rotation ticks, each row followed by its count of ticks
The counts run from 0 to 672.
-7.7, -1.9, -0.2, -6.0, 15.7, 19.2, -6.6, -13.9, -14.2, 1.0, -16.0, 21.2, -30.0, 19.0, 0.5, -12.3, -4.0, 8.0, 12.4, -26.0, 16.7, 22.5, 14.8, -17.9, 8.6, -2.1, 4.0, 12.3, 10.0, 10.6, 1.8, -15.8, 2.2, -9.8, 1.9, 23.0, -22.0, -18.6, -4.9, -19.4, -10.3, 14.1, -4.6, -11.8, -24.9, -28.2, 5.9, -14.1, 14.3, 5.8, -14.0, 3.0, 10.4, -24.3 => 452
-1.5, 9.3, -1.5, 3.8, -3.0, 8.7, -4.5, -4.9, -1.9, 8.9, -8.9, 14.4, -39.1, 25.5, 13.9, -18.5, 0.4, 24.8, 18.5, -7.1, 3.5, 19.6, 17.4, -11.7, -24.7, -3.6, -11.5, -8.7, 3.3, 6.9, 4.8, -0.1, -2.3, -17.7, 13.6, -12.9, -15.3, -1.5, -5.3, -19.4, -6.4, 13.7, 6.7, -22.8, -25.2, -31.4, -11.8, 5.5, 1.7, 21.0, -9.7, -5.0, 17.3, -9.5 => 531
-7.6, -1.7, 11.6, -7.6, 19.9, 16.1, 3.4, -14.7, 15.1, 10.9, -10.9, 18.1, -24.9, 11.7, 9.8, -9.1, 9.0, 19.0, 13.2, -6.8, 17.4, 25.6, 20.4, -5.1, -15.7, -1.0, -9.6, -6.9, 11.1, 4.2, 15.0, -10.0, -6.4, -8.0, -1.6, 7.8, -11.4, -6.3, -9.2, -9.0, -9.5, 28.0, 6.7, -9.4, -42.0, -29.2, -13.6, -5.9, 7.9, 9.1, -19.3, -4.1, 15.6, -26.7 => 274
-5.4, 4.4, -14.5, -5.3, -7.3, 13.1, -6.4, -8.9, -33.6, 7.8, -19.0, 13.2, -38.1, 32.4, 3.8, -22.0, -17.2, -0.7, 22.0, -8.5, -5.3, 9.0, 5.4, -6.6, -6.9, 5.8, -15.1, 8.6, 3.9, 18.3, -13.8, -11.7, 13.7, -21.3, 13.8, 4.1, -13.5, 10.0, 6.0, -18.6, 5.8, -8.0, -20.9, -1.5, -27.4, -13.9, -10.3, -7.2, 2.5, 15.8, 5.2, 4.4, 12.9, -9.5 => 148
-1.7, 12.3, -0.4, -12.8, -7.4, 22.3, -12.9, -17.9, -18.0, 4.6, -17.5, 10.3, -37.1, 23.1, 17.2, -5.5, -12.5, 15.5, 4.7, -5.6, 7.3, 21.8, 9.7, 0.6, -28.6, -6.9, 0.1, -1.8, -5.8, 2.3, 7.0, -18.9, 2.9, -17.7, 6.8, -19.4, -14.5, 12.5, -5.8, -14.7, 11.2, 19.5, -22.4, -0.3, -24.0, -22.6, -11.7, -2.2, -2.9, 31.8, -8.9, 2.7, 6.6, -16.9 => 49
-10.8, -1.3, 4.9, -6.5, 11.8, 13.8, 4.0, -21.4, 8.1, 5.0, -12.2, 29.3, -21.6, 18.7, 6.0, -3.6, 6.9, 17.3, 14.0, -12.1, 27.1, 20.3, 24.3, -12.9, -9.4, -5.1, -8.0, -3.4, 5.9, 18.5, -3.3, -16.3, -8.9, -7.8, -0.5, 14.4, -5.0, -22.2, -4.6, -14.7, -12.1, 31.4, 4.5, -9.3, -31.5, -29.6, -9.2, -4.9, 4.2, -0.3, -24.8, -1.7, 14.0, -18.5 => 279
0.2, 7.2, -10.4, -0.2, -2.8, -0.8, -6.5, -8.5, -6.4, 4.1, -15.7, 26.4, -22.6, 27.9, 3.1, -23.0, -9.9, 11.7, 23.7, -12.3, 12.7, 14.0, 9.6, -29.1, -16.7, 2.0, -20.6, 8.9, 3.7, 16.4, -17.5, 0.2, 7.2, -24.0, 17.9, 6.8, -18.9, -11.2, 6.7, -18.4, -5.8, 7.5, -1.3, -29.4, -24.0, -20.8, -9.8, -4.8, 4.4, 1.8, -15.9, -0.2, 24.4, -9.8 => 348
-12.8, 0.9, -10.4, -8.5, 10.3, 0.2, 14.4, -23.8, -19.1, 11.9, -14.9, 24.7, -26.6, 30.6, -5.9, -12.1, -10.0, -9.1, 21.9, 3.3, 10.5, -2.1, -0.8, -11.5, -10.1, 6.1, -21.0, 3.4, 12.8, 11.7, -10.1, 0.7, 11.9, -13.8, 5.7, 16.1, -0.1, 11.2, 8.1, -7.9, 19.0, 7.2, -11.5, -1.3, -35.0, -9.3, -24.4, -16.6, -7.2, 13.4, -24.4, 13.0, 15.6, -15.3 => 131
3.6, 6.9, -18.7, -3.2, 4.8, 4.4, -12.3, -13.1, -24.3, 5.6, -7.2, 16.8, -24.1, 26.3, 10.9, -9.1, -22.3, 10.6, 11.9, -6.5, 10.9, 22.2, 3.7, -14.2, -16.2, -7.6, -0.6, 15.6, -6.8, 15.0, -21.2, -13.6, 16.3, -27.1, 3.1, 2.8, -25.5, -13.6, 0.5, -19.1, 6.4, 13.2, -28.8, -11.1, -12.4, -8.7, -5.0, -5.4, -3.3, 12.4, -12.7, 8.5, 11.3, -19.9 => 605
2.5, 1.3, -18.0, -6.9, 20.7, 7.6, 1.0, -12.4, -11.4, 2.7, -11.3, 17.4, -14.8, 20.9, 10.8, -16.7, -12.8, 5.8, 17.3, -8.0, 11.3, 14.5, 8.2, -27.7, -9.4, 1.7, -5.7, 19.1, 5.1, 11.3, -11.3, -1.1, 14.0, -15.9, 7.5, 13.2, -26.5, -16.7, 2.7, -17.7, -0.7, 11.6, -11.5, -21.4, -25.8, -12.0, -6.4, -14.2, 3.4, 8.5, -24.2, 12.2, 17.5, -26.6 => 621
-14.3, -7.0, -3.0, -14.2, 20.2, 24.9, 10.9, -7.7, 0.6, 6.4, -19.0, 12.7, -20.9, 12.6, -3.7, -25.8, -1.7, -1.3, 23.3, -4.7, 6.3, 7.8, 17.6, -2.3, -3.5, 19.5, -11.4, 6.9, 16.6, 12.3, 8.7, -4.6, 9.2, -1.8, -5.1, 19.0, -10.2, 0.5, 4.6, -5.6, 3.0, 14.6, -4.8, 3.5, -51.0, -6.9, -21.5, -23.2, 5.1, 4.9, -8.7, 4.5, 11.7, -33.3 => 647
-6.8, -0.7, -18.0, -12.9, -1.5, 15.2, -4.5, 7.8, -19.3, 3.8, -9.6, 21.4, -27.5, 16.7, 0.4, -24.9, -12.9, 12.2, 9.9, 11.0, 15.4, 10.4, 23.5, 7.6, -10.0, 16.8, -12.5, 8.6, -12.4, 19.7, 0.5, -6.1, 7.1, -13.3, -4.6, 0.2, -6.8, -16.4, 6.0, -5.6, 20.7, 14.7, -7.0, 8.9, -31.3, 9.7, -33.9, -14.1, -12.1, 14.6, -8.1, 18.3, 2.3, -26.3 => 395
-8.6, 1.8, -7.7, -3.5, 12.5, -3.1, 7.4, -13.4, -17.9, 8.1, -13.6, 13.6, -36.7, 28.6, -2.4, -22.1, -8.0, -2.6, 27.3, -6.1, 6.8, 9.5, 1.1, -16.8, -8.4, 13.3, -15.4, 10.0, 14.8, 0.2, -1.9, 7.4, 16.8, -14.8, 11.0, 8.4, -19.4, 13.3, 8.4, -17.8, 3.9, -1.7, -6.5, -19.5, -35.6, -18.0, -20.6, -18.2, 5.2, 13.4, -15.2, 4.5, 26.0, -17.2 => 150
-14.2, -2.4, -12.1, -19.9, -0.7, 28.3, -3.5, -14.0, -10.2, 3.9, -27.7, 14.6, -24.5, 18.1, 0.0, -17.9, -13.4, -6.1, 18.2, -10.9, 4.0, 5.6, 16.4, -1.3, -3.3, 18.0, -9.1, 11.7, 12.0, 19.3, -2.0, -20.5, 14.2, -8.5, 4.6, 22.8, -9.3, -1.0, 10.6, -4.8, 7.4, 8.0, -21.6, 9.5, -40.4, -4.6, -12.4, -18.1, 12.4, 5.8, 3.0, 6.5, 0.9, -28.4 => 643
-5.2, 7.8, 1.0, -5.8, -6.9, 9.2, -2.1, -18.3, 7.9, 5.9, -26.3, 11.9, -30.1, 19.8, -2.4, -16.6, 4.1, 6.0, 20.9, -18.7, 15.1, 10.1, 0.4, -14.4, -19.2, 6.4, -17.8, -7.4, 15.9, 4.6, 2.5, 2.7, -3.6, -15.6, 15.7, -0.1, -13.4, 13.9, -1.5, -11.4, 3.5, 13.2, 6.1, -14.8, -32.3, -33.0, -19.2, -13.4, 4.4, 7.4, -25.9, -9.5, 20.8, -13.6 => 542
-12.7, -5.7, -6.2, -10.5, 18.3, 22.9, 8.5, 1.4, -3.1, 3.8, -12.5, 24.1, -18.8, 14.0, 1.3, -22.7, -1.2, 8.7, 19.6, 1.6, 10.9, 8.7, 25.2, -8.2, 4.8, 17.6, -10.8, 6.9, 6.9, 20.6, 4.0, -6.8, 2.0, -1.2, -1.6, 18.4, -5.9, -22.2, 5.9, -2.0, -0.1, 14.4, 3.2, 0.5, -45.0, -4.4, -22.0, -15.8, 4.6, 0.7, -10.5, 13.1, 6.7, -30.8 => 652
-12.7, 8.2, 5.4, -6.7, -17.0, 17.6, -11.5, -6.3, -19.8, 2.6, -19.8, 15.9, -48.1, 14.8, 1.1, -12.6, -6.2, 14.5, -3.8, -13.6, 11.8, 26.1, 16.4, 19.9, -14.1, 3.4, -5.2, -4.7, -3.5, 12.2, 11.0, -18.9, -6.8, -14.5, -3.6, -2.6, -11.2, 4.2, -12.9, -11.8, 10.2, 18.4, -4.9, 17.3, -26.0, -17.9, -17.8, -12.2, -11.5, 23.2, -1.8, -5.0, 8.6, -16.4 => 14
2.9, 6.9, -8.8, -4.1, 3.3, 17.4, -12.3, -10.2, 5.4, 14.5, -9.0, 15.4, -20.3, 16.6, 17.7, -13.1, -9.0, 25.2, 22.5, -3.0, 8.3, 29.4, 24.1, -1.2, -24.8, -6.7, -14.4, -3.9, -4.5, 23.9, -13.4, -18.3, 5.4, -20.2, 8.1, 12.7, -14.2, -16.2, -5.2, -11.8, -14.9, 27.6, -10.3, -4.7, -30.1, -6.7, -11.7, 1.4, 5.7, 8.7, 1.0, -3.8, 12.8, -17.7 => 89
-10.9, -4.2, -2.3, -15.8, 19.8, 23.4, 5.1, -19.6, -16.2, -4.9, -22.2, 16.3, -25.5, 22.4, 1.7, -16.6, -4.9, -4.1, 11.9, -22.0, 14.9, 11.2, 6.0, -20.9, 4.8, 6.6, 2.5, 18.1, 17.8, 0.9, 6.8, -11.0, 9.8, -4.1, -2.1, 13.2, -18.1, -1.3, 5.7, -12.4, 8.2, 4.7, -5.3, -11.2, -32.7, -22.3, -5.6, -25.4, 8.0, 9.2, -25.3, 8.0, 10.4, -34.3 => 438
-5.9, 6.5, 4.1, -11.0, 16.1, 17.7, 3.5, -25.6, 9.7, 9.0, -16.1, 4.7, -15.9, 16.2, 13.2, -5.7, -3.5, 10.6, 16.1, -6.6, 13.7, 11.8, 3.9, -18.3, -28.5, 1.9, -11.1, -2.8, 11.1, -2.0, 12.5, -2.4, -0.6, -11.2, 5.4, -1.8, -17.6, 14.5, 0.9, -9.8, 8.9, 20.1, -7.3, -16.0, -37.1, -27.9, -15.1, -9.7, 10.2, 12.6, -31.1, -3.4, 10.2, -25.6 => 66
-15.9, -0.1, 8.7, -8.8, -9.4, 14.4, 4.8, -17.8, -7.9, -0.4, -29.2, 21.7, -32.3, 13.4, -12.3, -12.5, 1.6, 0.5, -1.7, -17.6, 31.2, 5.6, 4.7, -0.8, -3.8, 12.4, -7.8, -1.0, 3.7, 6.6, 11.5, -4.1, -11.9, -9.4, -4.8, 2.4, -4.4, 0.2, -1.4, -7.3, 14.5, 19.2, 6.9, 11.2, -29.3, -20.5, -28.6, -18.6, -11.2, 9.4, -27.3, 3.2, 10.3, -19.2 => 12
-3.0, 4.7, -15.9, -3.5, -2.1, 9.0, -3.6, 3.4, -27.3, 13.9, -3.2, 19.9, -35.5, 28.5, 13.5, -22.7, -14.5, 10.5, 24.1, 12.5, -10.5, 13.3, 17.4, 0.5, -14.7, 3.1, -15.0, 5.5, -5.1, 15.0, -6.6, -6.9, 17.0, -20.2, 5.7, -3.9, -8.2, 1.5, 1.3, -13.8, 0.0, 2.8, -18.5, -4.1, -30.8, -6.4, -20.3, 1.3, -4.2, 25.2, 8.5, 15.5, 12.6, -16.3 => 138
-5.2, 10.1, -9.9, 2.4, 13.9, -5.3, -1.9, -8.1, -14.2, 27.0, -5.1, 21.2, -39.2, 24.4, 7.2, -20.1, -10.4, 16.1, 26.4, 12.5, 7.1, 27.1, 10.3, 15.2, -21.3, -1.9, -12.4, 0.1, 1.8, 9.9, -11.7, -8.2, 17.0, -15.9, 1.0, 8.0, -13.8, 9.0, -11.8, -11.6, -1.1, 18.8, -13.7, 2.8, -26.2, -5.0, -21.4, -3.3, -13.5, 15.9, -1.0, 1.9, 22.1, -9.9 => 119
-1.1, 2.0, -15.5, -5.3, 0.4, 9.0, -2.6, -5.8, -19.6, 15.9, -2.3, 26.5, -29.9, 29.9, 12.8, -17.9, -16.2, 13.7, 20.0, 18.4, -1.7, 13.3, 22.4, 7.7, -14.9, -0.5, -13.8, -1.7, -8.7, 24.7, -17.8, -15.6, 14.5, -21.6, 1.8, 10.7, -2.5, -10.2, -2.1, -8.8, 3.6, 13.8, -16.6, 4.7, -26.6, 4.4, -21.3, 1.4, -7.7, 17.6, 5.6, 14.5, 12.7, -12.4 => 123
-8.2, 8.5, -7.6, -4.2, -1.5, 9.2, -1.2, -12.0, -14.3, 23.0, -12.5, 17.0, -34.4, 24.7, 7.9, -14.4, -12.6, 8.7, 24.3, 10.7, -1.8, 15.0, 17.5, 16.5, -19.4, 2.4, -14.9, -2.1, -2.3, 13.1, -8.4, -15.4, 12.5, -16.8, -0.7, 6.3, -5.0, 9.3, -1.3, -6.5, 2.9, 16.5, -22.4, 15.9, -33.7, 0.4, -25.4, -1.8, -6.8, 23.5, 4.0, 3.3, 15.5, -13.9 => 118
2.1, 8.3, 1.7, -8.7, 1.1, 7.3, -5.4, -25.1, -16.2, 3.8, -15.6, 15.4, -31.0, 21.9, 9.3, 2.2, -11.6, 9.1, 2.1, -19.1, 20.5, 22.2, -4.2, -10.9, -19.5, -12.3, 0.3, 2.1, 1.7, 2.2, -2.2, -14.2, 3.9, -22.0, 4.5, -3.0, -20.1, 6.3, -11.4, -18.7, 7.0, 17.7, -15.3, -8.2, -15.1, -32.1, -1.4, -10.2, -4.3, 24.9, -29.2, -2.5, 10.7, -15.8 => 45
-5.5, 2.7, -4.8, -10.7, -3.9, 6.3, 1.5, -19.8, 1.1, 1.8, -19.3, 22.1, -23.8, 24.6, 4.1, -9.1, 2.9, 3.5, 15.1, -18.5, 17.9, 9.9, 5.4, -27.1, -12.6, 0.8, -21.0, -4.0, 8.5, 15.2, -4.7, -2.9, -8.4, -20.4, 15.9, -0.4, -8.9, -4.3, 0.3, -11.4, 1.7, 14.4, 5.5, -24.2, -28.3, -35.1, -13.7, -5.0, 6.1, 2.4, -31.5, -2.7, 15.2, -5.7 => 537
-14.7, -2.2, -0.1, -5.1, 6.8, 5.5, 5.3, -7.4, -14.5, -0.4, -21.4, 20.1, -32.8, 12.4, -17.1, -18.8, -2.5, 3.6, 4.6, -16.6, 32.0, 13.8, 5.3, 3.2, 4.2, 19.3, -4.9, 10.1, 10.3, 7.1, 8.8, -0.5, -1.6, -8.6, -5.2, 14.1, -17.5, -2.7, 0.5, -10.9, 15.9, 13.2, 6.4, 5.9, -34.8, -18.3, -25.2, -27.5, -11.9, 7.5, -26.9, 4.3, 19.9, -28.0 => 200
-6.2, -1.9, -2.8, -14.6, -6.7, 16.3, 7.8, -27.5, -14.1, -3.4, -17.5, 30.3, -16.2, 21.3, 13.1, -1.9, -9.2, 1.0, -2.5, -2.6, 28.5, 1.5, 8.0, -18.4, -14.7, -4.0, -10.9, 1.2, -3.7, 14.9, 1.3, -11.7, -7.9, -13.8, 2.0, -5.2, 2.6, -13.5, 4.5, -7.8, 26.3, 17.6, -5.4, -10.0, -22.6, -18.8, -15.4, -12.4, -9.4, 20.0, -43.0, 15.5, 1.1, -20.7 => 42
-3.4, 3.0, -11.6, -1.6, 6.3, -2.4, -10.4, -9.6, -30.5, 0.6, -12.7, 17.2, -35.5, 20.8, -7.4, -15.7, -20.5, 10.5, 2.4, -15.6, 24.5, 26.7, 2.7, 0.5, -4.4, 1.3, 4.3, 18.6, -1.2, 11.3, -14.6, -4.8, 16.0, -23.5, -5.9, 14.1, -28.7, -7.5, -4.1, -18.1, 6.8, 13.6, -17.6, 1.8, -11.6, -12.5, -13.7, -14.8, -15.2, 10.7, -15.5, 7.3, 20.9, -18.1 => 402
-9.2, 0.4, -1.6, -16.1, -22.0, 17.6, -6.8, -6.3, -19.0, -6.7, -15.8, 30.6, -25.7, 18.8, 8.2, -8.0, -3.9, 10.2, -5.8, -3.1, 25.7, 9.2, 20.9, -2.7, -6.0, 3.1, -10.2, -4.3, -12.2, 23.9, 5.8, -16.9, -13.6, -12.8, 1.2, -7.0, 5.1, -21.5, -2.3, -7.4, 22.1, 23.6, -3.0, 9.2, -27.8, -10.0, -18.3, -3.4, -15.7, 21.8, -22.2, 11.9, -4.5, -16.5 => 23
